In the rows, zero is written as 128.
One turn moves each row of this set onto another row. After a few examples, where does it send each row asked below?
Q_214: [137 129 109 134 146  97 139 100 120 130 114 126 109 143 134 132 133 106
 115 154 170  97 112 115 180 113 136 144 138 108  80 112 147 137 101 103
 116 127 131 161 139 113 129 151 120 106 127  96 125  93 116 138 140 150
 136]
Q_918: [133 102 143 139 130 147 146 133 128 155 108 122 118 124 132 121 155 138
 151 104 115 147 126 105 147 158 103 157 157 102 128 113 138 151 154 105
 109 168  94 158 106 116 149 147 112 138 129 133 137 185 158 144 138 135
 132]
Q_84: [154 137 117 134  96 106 145 114 128 161 144 132 111 119 114 162 150 124
  88  96  98 110 135  99 145 104 139 126 125 133 124  97 140 126 122 115
 100 145 127 125 125 108 130 127 108 155 140 148 106 149 145 136 176 117
 104]
Q_484: [ 99 136 100 112 124 128 122 120 111 133 139 119 139 128 133 111 139 150
  89 139 131 158 127 125 115 127 117 147 145 159 164  99 120 155 135 155
 123 119 110 124  94 108 118 127 112 121 130 120 113 114 111 111  77 121
 108]
Q_967: [101 144 109  96 129 119 120 114 120 121 133 109 141 132 117 117 125 148
  86 135 135 165 118 133 121 131 112 160 148 158 149 103 138 148 151 149
 128 121 116 130 103 110 109 115 136 126 119 119 125 115 116 116  79 124
 116]
Q_421: [ 99 139  87 144  79 100 139 119 123 147 134 137 116 139 153 116 120 132
 129 101 119 111 124 156 123 116 112 124 144 106 167 117 128 145  95 110
 124 146 135  86 137  85 110 119 134 133 103 114 120 148 130 137 131 129
 114]
Q_684: [ 96  91 113 110 140  91 134 123 118 122 129 119  79 126 141 139 109 126
 123 150 138 124 107 106 144  98 119 134 176 152 118 124 137 131 115 145
 122 162 111 119 159 119 120 138 138 107 101 116 101 123 103  99 150 122
 118]
Q_974: [142 136 113 137 160 113 143 108 120 135 129 113 101 156 133 131 130  99
 110 152 172 106 115 124 172 104 122 126 131 100  95 115 144 131 114 106
 103 119 136 159 151 113 132 158 126 106 130 101 109  93 113 118 131 146
 144]
Q_628: [ 99 145 117 105 118 130 125 129 120 124 128 110 143 125 118 131 133 156
  77 148 121 148 122 132 128 127 129 150 156 159 152 100 131 150 143 161
 113 122  99 118 108 101 133 121 123 134 119 129 120 125 110 118  80 124
 102]
Q_673: [141 137 117 129 158  99 141  98 128 129 119 123 114 147 130 133 122  99
 121 154 183 106 101 113 169 120 123 141 127  94  96 102 153 131 107 106
 119 112 144 156 137 123 128 160 140 110 131 112 121 102 127 121 127 149
 143]
Q_815: [135 103 139 142 137 141 153 151 134 148 106 112 127 120 132 116 146 128
 146  95 122 128 112 113 156 165 122 140 164  95 121 103 128 145 151  97
  98 152  92 149 119 111 141 153 113 138 128 137 123 182 167 133 139 125
 144]
Q_942: [154 138 115 136  97 100 136 115 122 150 144 130 114 124 126 175 148 120
  93 100  87 106 141 112 146 114 147 127 124 135 131  94 150 123 132 122
 114 147 125 128 127  96 136 126 100 150 137 144 103 148 150 130 169 120
 107]
Q_973: [109 136 116 110 126 136 123 116 110 123 134  91 143 124 130 124 146 153
 106 147 127 147 111 136 118 126 106 147 148 157 163 103 137 162 147 146
 127 119 111 113 100 111 114 125 122 130 122 137 127 127 117 114  70 129
 104]
Q_826: [150 105  66 142 131 129 107  98 146 123 139 141 118 114 131 135 134 120
  90 146 139 123 133 121 173 119 123 135 120 140 136 147 133 140  97 108
 100 137 140 119 158 128 105 157 110 131 119  99 134 140 156 134 138 119
  77]
Q_187: [140 103 132 142 137 149 159 145 116 146 107 129 121 125 138 117 139 136
 147 111 125 137 122 112 148 164 105 152 154 104 140  98 134 155 152 103
  98 159  96 163 103 122 140 161 111 139 135 148 127 185 164 126 146 139
 134]
Q_557: [138 137 111 136 157 112 140  95 120 135 131 125 109 150 133 131 136 106
 116 146 179 104 126 116 175 126 134 136 124  96  98 114 144 140 113 105
 109 110 133 163 143 117 137 154 129  97 126 113 120  90 128 128 143 158
 154]
Q_813: [142 137 128 130 141 104 137  91 120 128 130 125 117 144 140 123 134 111
 115 155 182 107 117 123 181 118 125 136 137 111  89  98 140 113 111 109
 107 107 146 155 131 125 119 152 127 111 137 111 119  96 114 132 141 158
 137]
Q_330: [105 146  85 139  82 109 142 129 135 144 128 132 117 137 148 113 123 134
 117 105 115 114 122 146 129 112 116 119 148  99 167 118 134 142 106 100
 111 152 144  79 127  82 119 116 136 137 104 116 121 142 125 137 129 117
 115]
Q_798: [138 115 101 113 106 134 151 120 107 137 119 141 152 114 151 114 124 112
 129 123  83 122 150 114 124 142 125 124 155 140 166 109 138 122 134 130
 115 148 149 159 108 147 135 131  77  86 101 124 115 149 113 112 114 116
 121]
Q_858: [136  97 139 132 140 131 153 138 126 146 104 130 119 121 136 116 150 126
 147 109  99 155 126 117 146 152 104 144 150  94 130 102 132 135 147  96
 106 157 109 172 112 121 138 149 103 133 140 137 126 190 169 138 151 141
 140]
Q_387: [144 110  99 116 118 121 150 120 112 126 111 129 141 119 142 102 126 115
 115 126  82 126 160 130 138 136 127 121 157 150 160 104 129 127 146 142
 118 151 148 164 104 143 133 138  89  77 100 133 119 131 120 108 115 112
 128]
Q_85: [140 130 115 122 153  99 143  97 122 129 125 125 104 155 126 135 140 100
 120 170 171 105 117 132 168 102 126 142 118 103 106 120 137 133 115 111
 110 117 140 156 153 121 133 157 127 100 131 100 116 104 118 122 129 166
 134]
Q_779: [101 102 125 110 142  90 138 127 102 124 135 118  80 134 146 138 118 121
 139 152 129 135 103 106 158 100 117 128 163 137 101 130 126 149 123 144
 133 152 106 113 155 125 129 133 134 106 113 116 101 127 102 105 158 126
 119]
Q_818: [135  92 126 149 142 141 156 142 128 149 121 128 125 112 136 119 142 133
 140 105 107 139 118 108 139 167 114 165 143  93 124 102 138 143 161  91
 105 170  99 144 109 113 136 150 115 139 135 131 129 191 158 125 151 136
 135]
Q_352: [135  96 124 144 130 149 143 139 144 148 122 128 119 110 131 106 144 133
 157  98 117 143 132 103 151 159 117 147 158 104 127 106 135 153 139  93
 104 153 115 159 108 113 131 161 102 138 136 149 135 192 154 128 146 128
 134]
Q_393: [143 105 101 102 155 117 128 128 119 141  99 137 121 131 154 146 141 138
 128 137 125 119 119 111 134 119 150 156 107  93 143  90 122 151 160  76
 114 113 131 124 153 145 137 141 132 114 135 111 107 170 127 109 171 138
 110]
Q_92: [132 109 102  96 157 120 126 122 121 147  98 145 130 133 139 130 147 124
 131 142 129 117 102 124 121 125 135 161 117  90 148  90 117 145 167  80
 111 116 141 136 145 153 136 132 126 107 133 113 126 186 122 123 167 128
 109]
Q_539: [144 137 115 139 146 101 139  92 112 128 132 111 109 137 138 126 136 105
 111 152 163 100 110 121 167 109 124 138 132  88 108 107 148 137 114 100
 115 113 151 151 141 124 118 148 137 105 127  93 105 104 117 149 138 164
 155]
Q_791: [143 105  75 150 135 122 118 103 154 116 131 139 110 122 137 136 140 125
  99 130 131 126 134 122 169 119 120 141 122 143 149 139 129 138 102 106
 109 125 147 116 168 119 103 158 109 140 125 105 138 142 162 138 140 106
  72]
Q_551: [111 146 122 111 114 116 128 121 108 121 116 100 132 129 130 117 132 150
  89 147 137 156 120 120 119 129 107 152 155 157 150 110 133 149 146 160
 121 116  96 124  94 119 116 110 124 122 126 119 121 127 119 114  68 123
 110]
Q_237: [ 97 135 112 104 121 124 129 132 121 127 133 109 147 122 129 119 116 151
  82 135 124 153 126 134 116 122 104 149 143 155 144  99 126 138 152 147
 124 117 117 126 104 129 121 115 115 129 127 132 132 118 109 120  68 121
 112]
Q_737: [ 96 138 106  99 126 112 126 138 120 124 131 107 138 126 119 117 123 144
 100 135 127 162 122 140 117 116 111 148 155 156 153 103 134 156 144 160
 127 121 104 123 112 116 122 110 106 122 120 131 124 126 120 113  77 124
 119]
Q_235: [ 97 136  77 123  86 103 141 124 123 142 139 141 128 129 155 102 126 137
 118 105 116 120 115 144 128 116 111 126 149 100 172 118 132 152  95 102
 126 146 133  82 130  89 124 117 140 138 101 113 116 143 131 132 129 127
 121]
Q_492: [128 106 130 134 145 138 153 133 130 146 105 115 118 120 148 119 154 139
 151 103 102 133 120 104 140 146 102 151 160  99 130 103 127 151 155  87
  98 162 106 156 111 117 141 151 112 131 151 140 137 190 163 134 149 150
 127]
Q_360: [145 137 119 133 100  97 151 118 123 154 144 132 118 116 115 160 161 121
  95 105  90 118 141 102 140 110 153 118 133 126 126  98 152 121 130 110
 106 158 119 131 116 102 134 132 110 154 131 138  99 149 153 128 182 122
 107]
Q_831: [140 116  72 154 131 130 114  95 147 117 141 134 115 109 145 140 133 131
  98 130 126 120 126 121 173 119 113 139 125 135 147 142 128 146 101 115
  97 139 151 114 158 129 108 153 121 133 128 103 130 133 165 133 137 114
  70]

Q_387 goes to Q_92
Q_673 goes to Q_551
Now these:
Q_813 goes to Q_973
Q_826 goes to Q_235
Q_818 goes to Q_214
Q_421 goes to Q_942
Q_557 goes to Q_967
Q_330 goes to Q_84
Q_393 goes to Q_684
Q_628 goes to Q_352
Q_85 goes to Q_737
Q_237 goes to Q_492

